In the rows, 128 means zero.
One hidden turn or mirror swaps the rows below in pairs. Which row is each named row swapped with?
The rows were stretched afterwards, more along some directions than others.
z_966: [ 89  99 123 139 124 136 103 109 139 152 121 111 115 136 121 119 117 165
 144 128]
z_169: [ 94 147 158 119 106 143 119 121 115 139 140 122 139 120  86 114 102 145
 168 124]
z_113: [ 89 144 155 123 105 150 115 116 110 142 136 122 145 124  83 117 100 151
 162 127]
z_394: [125 129 132 122 135 133 101 151 116 152 147 127 111 139  94 118 134 153
 154 155]
z_66: [101 126 125 134 145 148 120 128 135 154 132 111 134 130 133  97 138 138
 159 144]
z_216: [112 135 132 111 114 119 118 129 129 133 147 118 138 106 109 116 119 125
 152 131]
z_625: [106 123 146 143 120 142 109 112 133 159 114 150 120 135 112  81 107 157
 176 128]
z_717: [ 97 131 168 135 144 136 134 110 110 175 141 138  94 132  97  99 103 139
 159 124]
z_673: [127 120 140 140 110 124 136 110 116 199 108 140 139 107  95 104 117 135
 148 148]
z_90: [120 141 130 119  90 142 136 135 114 158 121 128 152 102 114 105 126 146
 150 152]
z_164: [ 77 121 153 132 118 125 108 114 124 147 121 130 123 140  92 117  98 146
 136 130]
z_938: [101 114 131 129 114 155 130 140 106 145 134 123 132 108 105 129 108 151
 150 150]
z_111: [ 91 107 120 141 113 136 103 112 130 144 120 108 133 128 112 116 114 164
 150 127]
z_840: [ 82 139 156 126  99 144 121 111 107 144 128 121 147 126  88 124  97 154
 152 129]
z_527: [125 119 147 126 107 136 126 101 124 192 108 133 127 137 118 118 108 153
 150 138]
z_326: [ 87 133 160 131 130 155 111 139 111 151 141 128 112 119  89  96 112 147
 169 149]
z_576: [ 98 133 131 128 124 135 116 115  90 160 122 131 137 125  93 122 107 151
 155 125]
z_506: [ 76 130 160 123  95 147 123 100  99 135 104 133 115 128 121 117 116 160
 141 105]
z_793: [ 74 129 164 128 102 127 122  96 114 144 124 105 133 120 114 116 107 149
 162 129]
z_637: [109 121 150 127 105 133 147 107 121 163 110 120  94 124 138 108 120 161
 147 121]
z_108: [137 154 150 110 102 108 133 134 109 159 132 129 127 120 108 100 132 143
 158 143]
z_139: [122 136 161 129 103 137 117 115 127 159 125 116  97 141 114 109 119 173
 168 136]
z_987: [ 98 122 140 122 100 118 136 107 111 160  99 118 137 119 105  97 120 146
 144 111]
z_824: [114 126 143 129 125 105 116 121 130 168 121 117  95 140 120 124 125 157
 157 121]
z_761: [ 96 127 166 136 148 138 123 111 118 177 144 131  95 141  99 103 103 149
 164 128]
z_895: [108 132 128 120 108 109 128 120 119 139 131 121 144  88 108 114 123 120
 146 129]
z_725: [ 87 129 160 116 102 122 113 118 126 135 132 105 109 133 119 130 115 157
 137 112]
z_989: [123 142 133 131 103 121 119 124 132 164 128 116 143 107 107 122 121 136
 170 142]
z_183: [ 98 100 124 135 131 134  92 113 140 150 132 105 115 145 123 130 123 166
 145 130]
z_489: [122 130 159 119 113 132 139  98 104 192 112 146 133 132 103  97 113 141
 161 135]
z_239: [122 128 126 117 112 110 122 128 128 140 138 124 136 100 115 120 128 120
 145 134]
z_284: [106 123 136 139 133 155 128 122 119 167 152 108 135 104 106 118 113 138
 155 147]
z_288: [101 104 135 135 143 139  95 114 142 158 143 111 100 147 118 126 113 165
 152 133]
z_567: [104 125 141 126 111 142 131 110 117 142 115 132 106 136 109  99 117 160
 162 120]
z_180: [ 70 117 155 136 104 150 125 111 126 146 130 114 116 117 126 104 103 144
 155 132]
z_803: [ 97 125 129 141 142 146 139 125 108 161 141 133 152  97  79  97  99 111
 153 150]
z_21: [ 96 141 164 137 105 131 123  90 112 166 118 138 106 115 108 113  96 136
 164 117]
z_251: [ 99 115 139 120 102 143 142  93  96 147 101 126 137 128 135  96 131 155
 146 106]
z_419: [ 91 136 167 137 142 147 141 119 104 169 143 140  99 119  90  90 101 132
 159 129]
z_215: [129 141 137 120 109 117 128 128 112 168 124 159 137 122  97  97 126 135
 153 153]
z_545: [107 135 151 121  94 112 112 104 130 140 131 107 124 130 120 126 124 144
 155 132]
z_147: [129 129 133 121 114 104 148 115 107 147 110 151 142 108 115  97 115 134
 163 118]
z_857: [120 127 123 119 106 106 136 127 125 147 128 132 141  89 112 114 124 117
 142 137]
z_804: [122 129 130 117 124 154 141 129 108 170 123 131 135 117 106  89 115 135
 160 131]
z_396: [115 126 141 115 117 162 134 128 111 163 124 130 133 128 101  85 114 145
 165 131]
z_917: [119 134 146 133  94  96 115  93 135 156 115 101 149 118 124 114 111 145
 165 113]
z_908: [148 129 143 134 138 106 113 140 124 175 130 134 106 126 102 106 121 148
 161 133]
z_399: [127 126 142 123  97 152 128 120 101 163 110 154 140 118 112 102 131 149
 148 141]
z_564: [129 116 151 125 115 141 131 108 119 193 116 140 125 138 111 108 111 150
 155 144]
z_941: [124 138 133 112 108 114 120 135 132 140 117 124 144 125 128 135 139 140
 142 144]
z_487: [127 128 136 126 106  91 138 122 120 157 122 141 123  95 111 114 120 120
 140 134]
z_416: [107 130 153 118 119 168 125 119 105 167 118 139 123 139  91  84 112 157
 172 127]
z_224: [ 92 130 134 135 118 156 141 104  86 162 120 136 156 100 113 105 120 134
 150 133]
z_230: [ 87 103 135 139 127 126  97 102 135 155 123 109 109 136 119 125 117 164
 143 124]

z_564 is swapped with z_396
z_394 is swapped with z_545
z_527 is swapped with z_804
z_840 is swapped with z_419
z_989 is swapped with z_824

